In the data rows, 128 means zero.
A hidden rule labels the rows of this table. It goes by one to three of the table's principal directions, not those with the most spread.
[155 165 147 135 113 127 136 133 104  92 115 152 125  71 127 111 104 156 136 141 138 107 124 140 129 116 113 150 173 106  79 140 130 100 140 123 119 108 114 153 154 129 133 109 138 119 120 140] J448
[130 111 118 134 169 122 140 121 151 124 153 149 155 133 153 142 146 147 115 151 104 135 106 105 126 136 120 115  86 140 168 124 137 145 112 128 130  98 131 116  99 119 115 128 100 153 115 102] J675
[120 134 121 123 139 141 144 150 161 143 164 137 114 105 152 132 148 133 130 156 151 120  86 110 148 146 117 116 107 145 126 115 121 118  99 117 136 142 130 131 142 139 124 132 142 127 123 121] J896
[154 156 171 140 133 113  96 149 106  88 148 143 144 135 134 107 134 144 132 125 103 129 132 128 145 130 112 158 175  81  98 143 141 113 168 142  89 106 129 141 133 124 179  91 115 129 136 122] J675
[115  96 108 129 142 139 152 131 123 136 134 106 132 114 134 152 134 114 121 113 146 123 112 148 121 144 146 127 100 139 126 133 121 106 108 111 129 138 129 140 121 134  96 149 141 119 134 129] J675
[127 123 172 132 167 124 116 115  82 155 161 105 132 113 135 118 140  94 124 103 161 138 143 129 125 125 123 128 129 150 132 112 144 124 125 151 135  97 105 130 115 136 109 127 116 150 130 146] J675
[111 104 140  93  98 130  77 125 102 162 100  86 118 199  94 115 126  97 132  91 109 148 180 151 112 117 120 112 154 118 135 108 142 170 155 167 130 151 131  94 120 101 167 138  99 133 152 154] J675
[150 115 117 170 165 127 176  99 131  86 105 157 143  39 117 157  96 155 106 162 180 111 115 102  97 128 130 120 108 169 152 148 120 108  88  70 151  71 106 147 138 150  32 142 151 176  93 121] J675
[142 149 150 160 169 100 123  94 145 189 140 145 114  98 134 149 114  72 104 128 137 163 154  67 122  93 158 164 111 191 165 136 147 160 136 138 123 135  84 126 102 180 113 140 144 151 159 117] J448
[154 160 235 143 152 102  75 132  65 107 179 132 136 107 139  92 128 105 138 115 136 138 159 134 163 123 147 184 173 105  86 150 129 104 194 141  72 111 104 156 130 160 153  86 137 135 156 129] J896
[ 70  93  81 122 133 145 179 160 164 210 167  83  95 153 156 150 168  75 123 100 165 110  82 139 124 172 161  80  60 158 149  91 118 124  63 146 171 195 135 109 100 134  99 180 147  73 124 149] J675
[114  98 111 158 148 111 112 118 119 202 120 113 128 147  96 168 123  69  97  91 151 169 180 103  99 118 164 143 116 177 165 133 142 173 124 119 154 158 115 118  99 176  90 162 147 129 158 142] J896
[164 191 159 103  98 101  94 106 145 112 137 136 105 159 134  89 153  96 170  82  84 107 138 128 128 101 147 173 171  96  96 111 168 106 171 178  94 124 105 134 118 124 217  76  78 103 135 133] J448
[112  94 119 177 172 113 145 135 113 179 149 124 127 110 128 166 122  90  90 120 159 157 134 101 114 132 163 136  94 177 155 148 129 150 105 107 152 139 117 129 109 164  79 167 152 132 141 125] J675
[137 136 142 150 142 100 127 100 100 126 120 129 146 108 119 143 118 109 115  97 136 134 162 119 114 102 147 159 139 145 129 142 145 118 138 133 130  97 104 142 115 150 102 122 129 134 124 137] J896
[130 114  79  85 101 141 136 101 146  58 124 128 164 136 119 130 158 131 163  97  90 100 125 178 103 135 130 136 124  92 115 127 127  97 135 122  95 107 148 135 114  90 133 106  96 121 125 122] J896
[129 107  89 128 125 158 162 122 134  97  96 134 129 108 117 129 125 159 137 158 149  99 103 147  93 152 113  90 128 126 130 114 133 119  92 104 150 108 132 132 139 103  95 145 119 140 117 134] J896
[149 138 183 132 152 107 114 116 104 118 147 126 132 104 146 123 135 116 128 102 141 115 134 126 138 122 148 163 133 127 111 133 153  85 149 139 103  96  92 150 115 151 128  96 117 129 128 134] J448
[156 150 210 122 146 126  53 136  94 151 165 124  99 157 121  88 127  94 145 105 126 173 156 120 157 111 126 163 160 122 116 138 119 160 188 139 102 146 116 125 130 147 184  94 119 147 154 118] J448
[167 147  77 170  77 119 153  99 111  94   0 136 109 120  61 133  40 143 120 101 118 115 165 141  57  94 130 127 181  86 130 157 135 136 134 107 152 123 127 122 133 119 118 141 135 103 108 140] J675
[147 111 113 117 108 165 179 144 116  63  47 137 133  81 144 121  77 248 113 172 120  91  82 165 147 131  89  99 115  83 105 155 100  76 118  98 132  94 140 149 157  81 105 114 143 118  80 125] J896
[ 98 107  94 105 103 139 127 132 125 124 138 136 159 136 120 132 145 134 131 141 106 136 149 155 125 135 126 120 124 128 120 126 112 156 132 129 128 138 153 119 127 104 119 140 129 124 141 135] J896
[112 102 103 166 163 103 127 115 153 158 140 145 150 130 107 172 129 105  94 146 136 162 157  70 110 122 145 130 103 188 188 138 131 182 110 103 148 131 132 114 115 163  81 165 146 166 141 115] J896
[147 146 155 150 131 127 108 145  92 102 149 125 117 133 111  93 136 112 149 123 145 114 126 140 107 149 114 124 186  91 101 116 150 122 133 134 123 111 134 132 144 119 160 120 106 131 136 140] J896
[143 134 202 140 205 114  83 153 125 201 207 108 106 158 164 115 162  89 113 108 137 164 109  76 166 133 115 139 109 146 160 107 158 143 135 164 119 131 113 118 101 161 174 113 105 147 146 116] J448
[118 131 120 108 100 147 122 116 123 131  85 114 117 130 103 121 110 130 138 135 140 127 151 141 117 118 110 112 156 133 126 117 124 141 131 136 134 144 125 123 146 116 126 143 143 135 144 148] J896
[133 147 114 116  75 123 140 101 126 125  85 114  99 128  97 111 121  98 154 100 146  83 148 155  79 125 151 113 163 122 106  94 153 114 114 148 152 131 108 123 135 118 128 136 107 106 116 170] J896
[161 161 194 129 154  87  89  92 121 125 161 117 130 143 133 109 155  76 144  69 120 117 155 110 127 111 158 171 145 125 134 111 171 101 162 168  94  96  93 138  95 156 158  87  90 137 134 137] J448
[158 164 133 146 149 103 105 101 174 106 138 186 149 133 125 121 135 148 132 159  91 146 144  65 136 104 122 155 133 137 171 137 141 165 154 123 108 106 130 127 114 149 146  97 118 157 133  95] J675
[190 196 195 127 142 109  81 118 121  93 148 161 119 135 146  79 132 133 161 132  94 122 119 113 134 114 102 162 182  79 105 117 171 116 174 160  85  90 102 133 123 130 211  65  73 140 134 106] J896
[144 139 142 133 126 115 131 129 126  98 119 127 135 118 131 127 121 143 124 123 124 107 120 127 128 130 120 132 142 104 119 129 140  96 130 132 115 103 123 133 132 126 136 113 120 130 112 130] J896
[122 135 117 112 122 129 121 112 162 112 130 131 145 172 128 124 143 138 142 126 108 132 132 121 140 130 122 113 108 121 161 119 108 140 132 129 130 128 146 114 114 124 125 113 123 136 107 112] J896
[137 143 156 172 168  79 106  90 115 207 122 125 127 110 110 165 100  65  80  85 153 182 193  56 119  71 147 168 122 197 178 141 153 162 135 142 149 115  85 118 102 193  94 137 148 155 135 136] J448
[144 136  70 112  76 142 139 105 185  97  46 155 119 140  99 135  92 157 137 162  88 118 132 127  95 116 119 112 135 111 145 133 122 153 132 110 122 148 135 107 135 105 142 135 124 132 131 111] J448
[137 137 142 125 109 131 126 141 107  92 109 132 139 122 130 117 110 168 126 135 118 120 128 148 145 127 111 131 146  92 101 144 113 105 145 123 117 111 136 137 144 113 136 107 134 122 109 129] J448
[130 138  98 115 106 137 129 106 142  84 116 130 138 133  99 122 131 124 163 128 128 110 134 148 104 136 123 122 152 111 128 117 118 126 126 110 121 135 150 131 138 126 118 132 130 130 133 126] J448
[133 118  98 124 126 160 160 140 134  99 128 143 131  86 139 127 130 170 138 174 144 102  82 151 130 156 116 113 118 118 104 125 117  98  98  88 132 123 147 150 154 122 105 134 137 123 124 119] J448
[157 171 164 112 115 141  98 144 132 126 125 150  92 123 134  98 119 134 151 148 124 133 117 124 138 118 105 147 176 114  91 127 137 137 159 141 109 146 102 132 149 126 189 101 121 130 149 124] J448
[113 135 124 124 103 121 117 113 127 135 115 123 118 126  94 135 124 101 143 119 176 118 159 127 106 128 138 123 154 152 126 112 131 132 116 115 154 142 115 126 144 157  94 139 147 128 127 152] J675
[107 129 133  93  79 142 116 139 117 152 108 123 101 150 129 101 113 139 139 144 111 133 139 153 146 116 126 111 132 121 105 123 110 154 145 149 137 163 135 109 146  98 160 131 128 105 132 139] J448
[110 117 110 127 105 150 148 184 145 117 118 143 134 136 149 123 123 212 107 184 109 125  93 130 178 150 100  99 112  99 116 142  91 128 120 112 137 146 170 128 157 102 139 127 157 108 105 120] J896
[153 115  95 168 173 125 189 140 153 100 112 157 150 105 168 145 124 201  92 157 100 105  62 101 123 141 107 105  80 108 160 139 151 101  87 120 143  67 134 133 103 103 116 121  98 127  78 102] J896
[128 151 129 114  88 150 164 145  79  59 132 132 135  49 133 105 130 152 158 143 165  65 102 199 113 153 112 128 188  90  29 120 128  56 113 125 120 100 121 168 175  99 116 122 136 105 120 165] J448
[158 170 179 163 143  93  56 161 105 131 175 155 135 162 113 109 131 107 120 116  98 178 162  89 142 113 102 173 194  97 116 147 143 174 182 144 104 124 135 116 130 146 203  95 113 145 147 114] J675
[ 90 113  90 114 114 121 123 140 166 151 158 128 149 192 126 138 164 113 128 122  90 143 140 123 133 141 137 110 102 130 161 113 113 177 126 146 137 165 164  98 103 118 138 145 124 114 131 125] J896
[121 112  97  95  66 129 110 103 118  99  70 110 137 172  86 124 125 122 150 107  99 106 170 176  87 126 143 120 163 103 109 113 146 131 143 138 125 131 135 118 133  95 146 134  95 120 139 151] J675
[145 124 130 127 129 153 134 139  92 126 109 117 100  98 130 116  99 138 135 140 147 124  99 156 119 133 106 120 142 107  96 132 132 106 118 111 128 126 127 135 153 116 140 133 123 122 136 122] J448
[134 100 137 180 178  93 103 112 139 188 125 121 108 171  93 154 111  74  93  98 135 179 168  59 101 105 163 133 104 186 210 142 137 204 129 119 159 143 120  99  95 165 110 161 126 164 135 117] J896
[ 99  70  44 105 107 169 169 138 125  98  98 113 152 117 107 149 134 175 130 162 143 100  98 174  92 163  92  67 117 124 123 106 124 121  64  91 168 113 172 123 158  81  83 172 115 138 110 140] J448
[142 146 125 127 146 126 127 105 160 117 137 146 131  97 123 141 133 117 135 152 152 121 120  97 108 127 106 126 138 155 147 109 146 128 108 117 126 109 108 125 135 147 110 130 125 169 132 120] J675
[118 121 164 166 159 108 128 152  94 171 167 114 128 121 139 137 129 101  95 106 147 151 140 114 150 130 154 144 117 148 126 143 116 134 131 135 140 137 125 136 119 157 110 141 153 121 126 140] J448
[164 153 137 126 116 100  83  94 161 119  82 128 119 194  99 120 115 114 135  99  82 137 161  94 108 100 125 139 152 104 170 120 163 150 160 150 110 120 121 101 107 130 184 102  86 144 129 113] J675
[157 156 118 143 163 109 133  88 180  98 141 158 151 118 130 142 146 127 129 127 110 133 125  73 123 105 123 151 116 153 173 131 140 130 125 123 115  87 121 135 112 143 122 106 115 170 115 101] J448
[116 118 112 113 111 160 142 132 129  43 137 167 144  90 109 103 134 166 169 198 158  92 112 158  95 167  99  86 160 117 111 120 106 143 114  93 128 109 139 126 158  90  92 136 131 159 127 129] J896
[ 99  82 129 132 159 119 139 138 108 180 150  95 130 150 152 154 140 100 105  95 133 141 122 137 133 138 162 125  74 149 145 132 133 126 115 139 141 142 120 122  92 137 106 150 124 106 131 129] J448
[124 128 208 147 182 135  85 165  81 178 185 125 109 126 144 100 126 121 120 153 165 171 131 104 171 136 107 130 140 143 131 132 117 164 151 133 125 149 122 129 134 157 137 128 154 144 160 124] J675
[115 132  57 108  41 115 141 108 149 146  40 105 106 172  85 146 103  94 133  73  94 108 167 159  72 103 156 124 151 108 118 118 149 137 127 156 147 169 124 101 118 105 154 151 113  75 128 160] J896
Here are more rows. What is the label of each one?
[126 158 179 113 160 155 113 167 162  67 255 174 130 110 178  79 190 156 182 189 137 129  66 122 214 169 128 149 112 122 100 146  54 117 155  89  80 152 163 165 158 141 146  82 166 140 135  80] ~ J675
[141 121 113 118 123 131 121  76 141 132  60 125 125 143 102 132  93 126 122 125 103 148 164 113 104  89 124 121 118 146 175 134 133 161 142 133 126 117 118 108 114 113 123 134 117 159 136 118] ~ J675
[150 107 147 152 192 116 141 124 105 144 143 134 145 110 159 139 118 154  98 126 118 143 104 111 140 121 124 132  78 134 158 140 139 122 118 121 138  85 124 132  96 138 104 120 105 138 103 105] ~ J675
[129 137 136 140 130 121 138 122 115 135 126 130 121 105 133 129 116 121 127 126 144 125 129 128 132 122 145 141 125 135 119 137 126 114 128 120 129 131 118 140 130 148 112 128 145 113 130 128] ~ J675
[109 121  47 105  52 134 182 113 166  47  70 134 145 136  98 126 127 163 153 141 100  58 119 171  75 147 127  77 142  92 121 107 122 117  95 129 145 117 158 111 141  63 114 150 106 112  89 150] ~ J896
[ 84 119  41 112  53 139 171 105 160 103  49 119 148 126  76 158  94 149 122 136 139 112 164 142  98 116 109  80 131 139 151 125  84 146  93 110 170 144 160 103 153 104  62 170 175 127  94 154] ~ J896
[119 139 156 102 129 129  76 124 139 175 176 105  98 160 116 121 155  39 156  94 147 155 151 123 127 129 144 148 143 152 128 108 128 155 150 143 108 182 112 113 121 159 158 131 131 135 176 130] ~ J675
[155 141 162 146 151 128 108 147 144 125 127 142 125 146 135 108 124 164 110 164 109 138 116  88 148 133  93 114 140 111 152 122 139 147 138 139 119 109 134 117 133 119 166 113 114 161 123 116] ~ J448
[135 135 159 129 126 128 118 154  85 113 150 110 129 137 141 108 138 127 133 103 120 121 119 161 140 140 124 138 154  89  84 131 130 101 143 148 115 116 131 139 133 109 163 112 112 113 123 139] ~ J448
[136 151 150 100 132 154 119 142 126  76 187 144 140 113 149  89 167 144 174 157 122 107  94 159 148 157 105 132 154  97  87 113 116 108 141 129  92 122 145 149 146 109 158 103 117 135 143 119] ~ J675
[122 119 116 121 110 128 136 123 106 119 110 109 118  81 110 163 105  94 134  97 181 113 133 159 102 129 146 152 146 138  87 144 126  80 117  93 126 143 101 147 147 160  86 140 159 112 138 141] ~ J896
[135 151 163 129 153  90  80 138 154 186 185 117 126 186 140 134 166  64 116  64  92 165 152  85 148 111 143 167 124 134 154 119 150 156 161 179 108 151 116 109  83 157 186 106 108 123 143 128] ~ J675
[ 96 104 102 149 125 132 167 144 110 147 122 126 129  74 130 167 106 137 102 147 179 129 122 133 136 133 147 128 106 166 110 152 100 110  95  85 158 147 128 148 154 157  57 164 188 111 123 136] ~ J448
[174 119 230 151 186 130  93 159  40 114 162 138 105  84 169  99 107 166 123 154 153 141  91 139 174 132 134 172 135 110  68 170 141  78 163  93 100  87 100 173 155 148 154  84 112 136 137  97] ~ J675
[167 153 214 152 161 116  77 137  61 150 145 121 107 109 130 101  98  99 118 108 136 165 150 119 143 104 116 170 171 112 102 150 144 129 176 144  96 114  99 136 132 148 172 103 124 144 157 124] ~ J675
[140 158 221 131 159 105  78 154  93 156 204 123 113 130 160  95 158  96 139 119 140 130 125 118 168 138 139 165 157 118  92 115 158 108 163 162  94 133 103 145 126 161 180  97 116 117 160 134] ~ J675
[120 122 184 141 169 121 110 138 113 142 193 104 118 141 140 112 165  77 141 104 165 123 124 124 136 159 155 130 125 137 134 114 133 117 133 142 113 137 114 135 109 152 124 127 131 132 147 137] ~ J675
[131 138 138 134 107 133 133 144 120 147 107 111  87 154 128 105 115 122 133 110 123 122 121 140 131 126 145 120 136 112 113 129 122 130 136 146 140 157 126 125 131 114 161 131 127  97 123 141] ~ J448
[117 109 119 149 169 143 130 165 132 132 189 149 138 132 137 121 152 137 125 169 127 152 100 112 133 158 105 106 117 135 147 128 110 178 112 114 138 136 161 117 128 116 128 149 127 151 137 109] ~ J675
[139 142 164 135 117  99  77 118  95 151 115 107 123 184 109 116 123  76 125  69  92 156 186 131 118 102 150 163 166 106 123 136 157 148 182 174 101 135 110 115 102 128 186 112 103 118 158 139] ~ J448
[138 168 138  90 111 167 131 158 143 106 170 132 105  90 151  89 144 152 169 162 151 100  68 151 164 154  77 114 148  92  80 101 105  87 113 119 114 145 152 140 173 122 159 107 141 115 123 124] ~ J448
[ 96 144 159 115 137 120 111 155 121 121 223 129 144 159 149 100 179  93 159 121 118 130 125 143 145 156 127 123 141 114 116 111 108 156 145 167 111 150 143 115 111 115 153 126 123 119 139 131] ~ J675
[137 126 105 123  92 122 127 104 145 131  41 136 125 142 102 148  83 154 106 127  99 142 166 117 117  88 135 135 130 139 145 150 124 152 148 125 138 134 115 117 127 121 125 130 135 133 120 130] ~ J448
[ 99 110 107 129 134 141 137 146 127 146 170 126 128  97 123 145 153 106 132 144 180 126 117 131 123 154 130 121 126 161 114 117 121 126  94 101 146 148 135 138 149 149  90 155 156 128 145 139] ~ J448
[ 99 100  65 132 116 142 171 131 156 130  98 129 135 119 117 156 107 154 106 154 137 130 115 119 114 131 105  80  92 147 164 131  99 151  82 105 167 133 153 102 136 107  80 166 151 137  97 123] ~ J896
[129 142 131 118  85 130 128 135  91  94 100 121 123 127 118 107 110 141 149 117 123 103 134 175 120 128 127 132 170  82  77 133 128 101 145 135 120 130 132 138 147 107 149 119 125  93 126 144] ~ J448
[129 144 138  99  82 117 104 137 114 108 124 133 131 144 120 112 124 135 144 113  94 124 148 157 137 114 128 147 160  96  88 134 120 132 163 146 113 141 135 123 138 110 168 109 116 107 125 138] ~ J896
[104 169  55  77  49 129 168 111 238  97 100 113 131 181 125 119 164 135 157 105  75  71 112 128 129 128 114  88 119  96 153  80 116 109 103 180 126 154 166 101 123  82 166 125 122  95  90 148] ~ J896
